Rows are one point carried round by a steady rotation, each followed by how many steps it has turned.
The counts run from 0 to 258.
[133,106,86,96,55,84,96,93,67,107,111,91,107,106,108,105,51,117,91,108,95,106,126,87,83,96,91,89,110,81,126,107,121,85,127,71,97,109,116,105,89,95,110,111,90,96,101,116,99,78,105,87,106,95,91,117,83,77,123,71,93,102,121,114,117,111,88,101,95,84,79,114,94,109,107,101,93,69,112,85,84,70,83] => 109
[126,107,68,111,115,99,118,92,64,109,107,81,118,95,121,113,82,85,86,97,88,97,125,80,70,106,105,84,87,79,129,113,80,101,102,102,107,106,109,113,114,110,110,111,92,67,85,93,108,83,122,118,93,84,90,106,83,70,103,99,74,91,117,157,105,101,99,111,117,119,101,83,109,108,100,104,92,76,104,105,91,86,92] => 253
[110,102,88,117,79,90,118,109,89,112,91,98,94,94,116,110,77,88,85,120,96,77,129,87,80,87,113,88,90,126,128,106,95,114,119,125,115,90,122,83,105,111,85,113,90,98,97,78,91,96,120,102,98,95,104,82,109,81,109,88,100,116,150,116,100,90,118,80,107,100,94,96,85,91,123,122,86,76,126,122,98,86,42] => 85
[120,91,87,121,82,79,114,111,75,100,93,81,100,93,119,88,85,102,99,132,89,83,122,115,83,102,102,94,101,108,124,101,92,95,149,109,111,128,110,74,103,101,103,98,76,106,83,115,79,101,110,101,105,98,103,97,82,81,110,74,92,93,139,101,108,108,92,105,78,78,83,120,87,93,115,94,92,63,122,109,87,91,71] => 88
[116,113,82,106,73,100,102,107,75,108,90,97,108,110,139,101,70,105,88,112,92,118,125,89,97,90,90,86,89,87,135,121,90,106,130,89,123,124,117,112,117,89,112,94,80,67,84,102,93,108,113,120,96,58,77,87,87,81,85,87,87,92,122,130,123,97,99,95,102,113,93,109,100,108,108,106,96,73,105,116,100,96,81] => 33
[130,104,76,98,71,91,97,78,68,114,96,83,110,118,123,104,65,109,97,87,101,100,116,94,91,104,90,78,104,88,126,107,84,87,132,78,86,125,113,114,91,99,111,116,90,84,83,107,102,95,134,102,107,81,87,126,84,86,103,80,82,98,116,111,115,99,109,95,111,90,76,108,100,120,98,115,117,78,104,90,91,69,75] => 219
[122,108,83,94,82,65,97,98,72,114,100,73,111,107,99,111,76,109,107,103,93,115,121,82,82,90,79,86,105,93,122,93,81,76,131,88,108,118,99,116,96,90,115,117,96,86,80,126,86,77,110,109,106,104,71,129,104,69,130,81,85,111,135,110,91,111,127,89,96,88,87,104,93,105,108,115,89,84,105,107,81,75,82] => 92
[116,89,108,111,92,73,106,76,83,109,108,73,95,81,93,91,68,110,85,106,100,97,134,99,89,84,96,78,102,115,101,112,71,92,109,84,100,91,111,99,92,95,110,126,74,85,72,133,93,85,118,98,93,114,91,113,98,99,118,89,70,95,136,127,89,102,114,93,103,77,79,98,110,99,99,109,98,81,112,88,87,98,58] => 200
[115,100,90,126,97,98,120,112,70,100,110,83,99,86,119,103,86,73,84,136,83,77,126,77,59,114,107,98,87,94,117,106,106,129,127,100,121,115,115,88,122,105,109,102,81,96,93,99,91,79,107,115,103,85,101,79,89,70,114,84,100,96,135,130,113,106,94,112,91,102,97,103,101,93,116,94,74,65,104,122,82,100,89] => 55
[110,99,108,113,82,99,120,102,88,118,101,87,101,83,101,84,68,116,70,115,78,97,133,109,96,85,103,88,97,131,123,106,78,107,99,108,121,76,128,97,87,109,99,116,87,97,79,108,88,89,134,108,90,98,90,79,100,94,101,86,70,107,132,135,101,79,111,79,90,96,94,103,94,94,106,120,90,87,116,106,102,86,44] => 101
[124,92,90,106,73,104,112,106,77,111,90,73,111,93,121,98,69,114,109,106,83,111,107,107,109,106,86,80,97,112,126,101,79,102,137,91,107,129,123,111,95,99,113,103,82,116,94,123,83,72,146,121,104,91,79,121,92,83,99,73,87,88,137,115,98,106,113,91,83,82,84,114,89,94,98,95,102,81,107,95,95,69,77] => 120
[133,121,81,101,67,98,107,108,70,120,87,93,129,118,119,106,78,113,89,108,86,112,134,89,97,85,86,85,99,100,132,97,90,94,127,112,116,105,114,105,95,103,104,112,110,97,99,96,91,97,123,102,101,86,83,106,87,66,116,76,91,108,116,100,108,89,117,76,104,104,87,123,82,95,126,117,95,79,108,121,106,66,48] => 191
[115,94,94,116,94,94,125,117,86,113,100,90,93,85,127,90,73,96,100,132,92,96,120,90,88,107,107,89,76,112,116,107,86,126,124,103,129,119,116,79,125,93,101,103,72,88,85,100,88,98,111,124,94,70,94,77,92,88,97,92,90,91,144,131,107,101,121,100,100,92,91,105,103,92,122,99,92,63,108,129,88,107,72] => 243
[128,98,88,96,74,108,125,98,86,119,96,93,110,101,139,96,78,99,106,111,79,97,122,77,80,114,104,87,91,117,132,114,98,122,123,104,113,116,121,91,118,100,102,119,94,111,108,92,96,80,137,123,95,77,94,93,91,72,103,84,85,95,123,123,113,98,111,93,106,97,96,115,91,97,116,101,100,89,82,109,100,72,63] => 241
[131,120,60,115,94,99,114,110,79,101,93,79,104,100,131,101,68,97,106,114,102,105,113,107,108,93,88,76,101,93,131,108,77,95,137,81,96,109,108,101,98,94,106,86,69,82,79,96,79,97,122,93,115,73,82,110,94,93,93,77,94,99,139,133,115,112,93,107,103,101,82,99,110,105,90,114,95,73,127,105,101,110,77] => 16
[100,87,119,125,75,104,108,96,85,107,97,97,84,98,112,111,72,93,77,114,100,86,121,71,75,102,112,92,71,113,115,107,94,128,118,96,129,100,123,111,107,99,105,117,72,90,82,95,98,98,131,128,103,92,88,79,107,95,88,90,93,102,149,123,99,86,127,96,91,104,78,83,92,106,102,109,96,65,115,105,102,85,73] => 134
[120,94,88,110,83,100,126,107,77,117,100,88,102,92,137,94,85,99,108,129,81,104,124,84,83,115,104,89,89,114,128,111,97,124,126,100,127,126,129,88,128,94,109,106,84,98,95,105,93,94,125,131,94,74,90,88,85,69,92,94,89,84,136,131,111,105,107,97,96,91,95,111,96,92,114,101,91,73,91,118,98,89,77] => 242
[124,102,53,122,115,102,104,102,69,99,89,107,128,97,127,116,83,95,98,113,97,78,123,100,92,92,105,87,85,95,134,110,85,98,133,111,102,115,124,99,117,104,99,88,100,73,81,88,104,104,123,104,94,78,94,99,78,72,96,88,86,93,119,135,114,102,98,107,121,109,83,82,97,93,112,99,105,59,121,105,95,85,79] => 66
[134,100,100,108,74,97,111,81,78,112,115,85,102,101,100,103,56,100,58,108,96,80,119,66,75,94,105,88,102,93,97,124,78,110,99,92,95,86,111,97,85,109,99,129,88,98,91,96,97,89,137,88,102,88,105,94,95,106,107,92,80,115,102,126,119,84,84,100,114,95,85,106,104,110,115,112,95,75,105,91,99,87,49] => 129
[112,89,88,119,106,83,116,89,75,99,102,72,94,94,122,102,90,84,93,99,100,101,116,92,74,113,91,81,95,95,118,114,62,110,125,79,104,120,108,104,117,100,119,111,58,74,77,108,97,92,130,120,101,89,97,118,89,85,107,93,81,87,139,147,96,110,107,109,102,99,94,84,113,111,93,98,96,88,97,99,80,104,89] => 44
[130,99,70,121,89,118,109,82,78,93,93,87,122,112,132,122,79,99,80,107,96,91,100,98,93,91,90,84,97,97,134,115,67,104,128,74,88,102,121,118,96,96,112,106,98,94,95,91,94,80,149,98,112,75,90,117,94,93,108,80,86,103,118,123,100,105,86,99,116,96,76,90,100,105,101,96,99,78,119,90,92,72,74] => 48
[115,89,89,110,98,90,108,101,63,119,94,86,104,103,116,121,92,84,87,102,96,80,120,66,47,123,99,96,83,86,125,99,98,106,136,114,116,126,112,108,117,107,112,114,84,96,88,91,102,79,117,116,97,96,98,102,91,59,119,97,99,104,132,113,101,96,117,106,94,100,97,88,83,105,116,111,89,77,105,115,89,65,90] => 164
[123,92,97,108,78,74,113,109,77,109,109,74,81,91,115,104,69,83,100,106,96,98,123,72,68,116,94,83,102,93,121,99,117,95,136,84,110,125,105,90,101,100,113,104,65,97,86,111,91,85,109,103,116,87,95,106,99,74,114,84,108,103,155,112,109,107,105,104,86,95,95,106,99,108,97,117,81,77,101,111,86,97,88] => 214
[112,105,72,118,79,85,105,85,88,86,83,84,89,113,138,121,80,96,87,92,109,88,122,97,70,99,102,78,119,105,141,118,109,95,142,91,90,105,117,102,102,105,112,108,77,83,103,95,92,93,122,95,108,94,105,122,98,81,127,71,101,100,153,108,100,105,90,90,109,106,75,93,99,94,95,110,100,95,114,102,79,80,70] => 186
[123,87,99,117,79,85,92,61,81,94,103,97,105,111,101,118,62,115,59,110,104,82,133,91,79,70,97,93,100,99,115,119,91,91,108,93,99,81,122,122,91,96,100,118,106,73,82,106,110,93,115,101,87,107,94,103,86,93,123,80,72,106,116,119,104,99,94,94,117,102,76,86,104,99,114,99,92,67,120,82,90,74,65] => 79
[117,91,100,121,83,80,102,102,69,111,105,92,96,93,82,109,60,100,81,106,98,61,128,74,72,92,110,101,79,98,107,96,102,100,121,112,117,106,115,93,86,111,99,105,79,101,78,102,108,106,107,96,103,105,107,84,90,100,96,84,93,106,133,116,117,88,105,103,83,105,86,94,87,108,114,115,97,45,124,91,101,82,70] => 7
[115,99,86,133,87,101,113,82,94,87,100,98,103,101,128,111,63,92,77,141,104,89,119,91,91,63,98,86,97,104,113,121,77,116,117,80,103,84,107,92,110,88,96,114,84,76,95,89,95,89,113,101,105,85,99,82,105,101,115,71,93,110,128,124,106,110,92,97,119,99,76,84,110,87,106,88,79,69,132,108,86,109,68] => 156
[122,113,86,100,67,97,105,94,87,116,78,97,117,120,122,107,73,118,79,111,97,101,128,99,101,73,94,89,100,108,130,105,83,92,120,111,106,96,117,100,88,91,94,116,110,84,95,99,89,101,122,104,102,94,87,91,97,80,111,81,79,115,114,102,107,91,110,74,108,97,76,118,83,95,127,118,101,76,122,116,107,79,42] => 190
[117,83,108,132,91,82,120,105,76,100,116,92,87,90,111,105,78,83,79,144,98,71,124,74,60,103,108,103,86,97,108,113,95,120,128,102,113,100,106,73,115,96,108,112,74,99,84,100,91,93,100,108,102,93,113,69,94,90,113,83,95,98,139,126,109,105,91,112,91,91,89,93,101,93,116,87,77,61,118,110,83,103,74] => 56
[120,79,94,118,103,101,108,84,65,102,111,82,112,85,103,93,85,96,78,115,85,82,112,103,79,114,106,96,78,108,111,113,65,111,123,101,105,117,134,107,103,101,111,110,81,107,75,119,103,91,143,120,90,101,95,101,73,92,95,89,63,84,115,134,104,99,98,108,88,89,93,91,107,107,108,81,100,59,106,84,87,72,86] => 149
[119,99,109,115,78,88,109,91,65,115,106,85,109,110,102,100,72,100,55,128,93,91,134,77,69,88,97,105,86,88,104,110,71,108,113,112,125,100,113,92,99,99,105,116,103,83,79,110,102,105,106,115,100,81,94,74,88,78,114,94,63,106,93,126,114,95,102,93,100,94,95,113,98,106,133,96,81,56,105,125,96,89,64] => 161
[118,86,111,116,93,89,112,97,78,121,118,83,91,78,82,110,60,87,78,115,91,82,115,63,67,99,104,89,81,107,100,95,97,120,95,92,121,95,109,104,91,110,99,123,79,103,86,100,106,72,121,111,99,104,91,87,114,91,102,101,87,114,143,139,104,91,120,100,94,107,93,88,97,106,102,115,81,68,112,91,95,91,78] => 24
[133,113,75,104,91,113,120,115,85,121,87,87,126,86,124,115,70,89,117,105,82,96,102,73,99,97,105,77,80,107,134,98,84,112,116,102,113,104,123,112,101,111,94,103,90,99,100,78,98,78,144,109,107,82,82,104,111,80,98,90,101,113,137,129,106,99,117,99,111,113,92,99,90,90,98,120,97,74,115,104,104,78,71] => 224
[125,124,93,107,77,91,107,106,68,117,97,72,105,110,112,125,65,90,75,102,93,102,121,68,63,100,89,98,101,78,134,100,103,88,124,96,122,108,100,109,91,111,111,110,93,90,90,88,86,84,112,101,116,83,80,99,96,71,119,88,106,121,126,117,113,88,105,81,93,112,105,118,83,106,112,126,76,86,113,120,107,76,75] => 4
[134,115,80,118,66,115,101,100,84,101,97,92,116,104,115,116,62,98,75,111,86,80,112,92,93,82,103,88,95,106,132,98,96,102,116,96,101,80,122,116,77,110,88,104,104,109,101,83,92,81,142,89,109,89,89,96,101,90,103,78,98,118,129,115,108,90,90,84,99,115,90,102,86,97,103,119,93,73,135,83,108,64,54] => 207
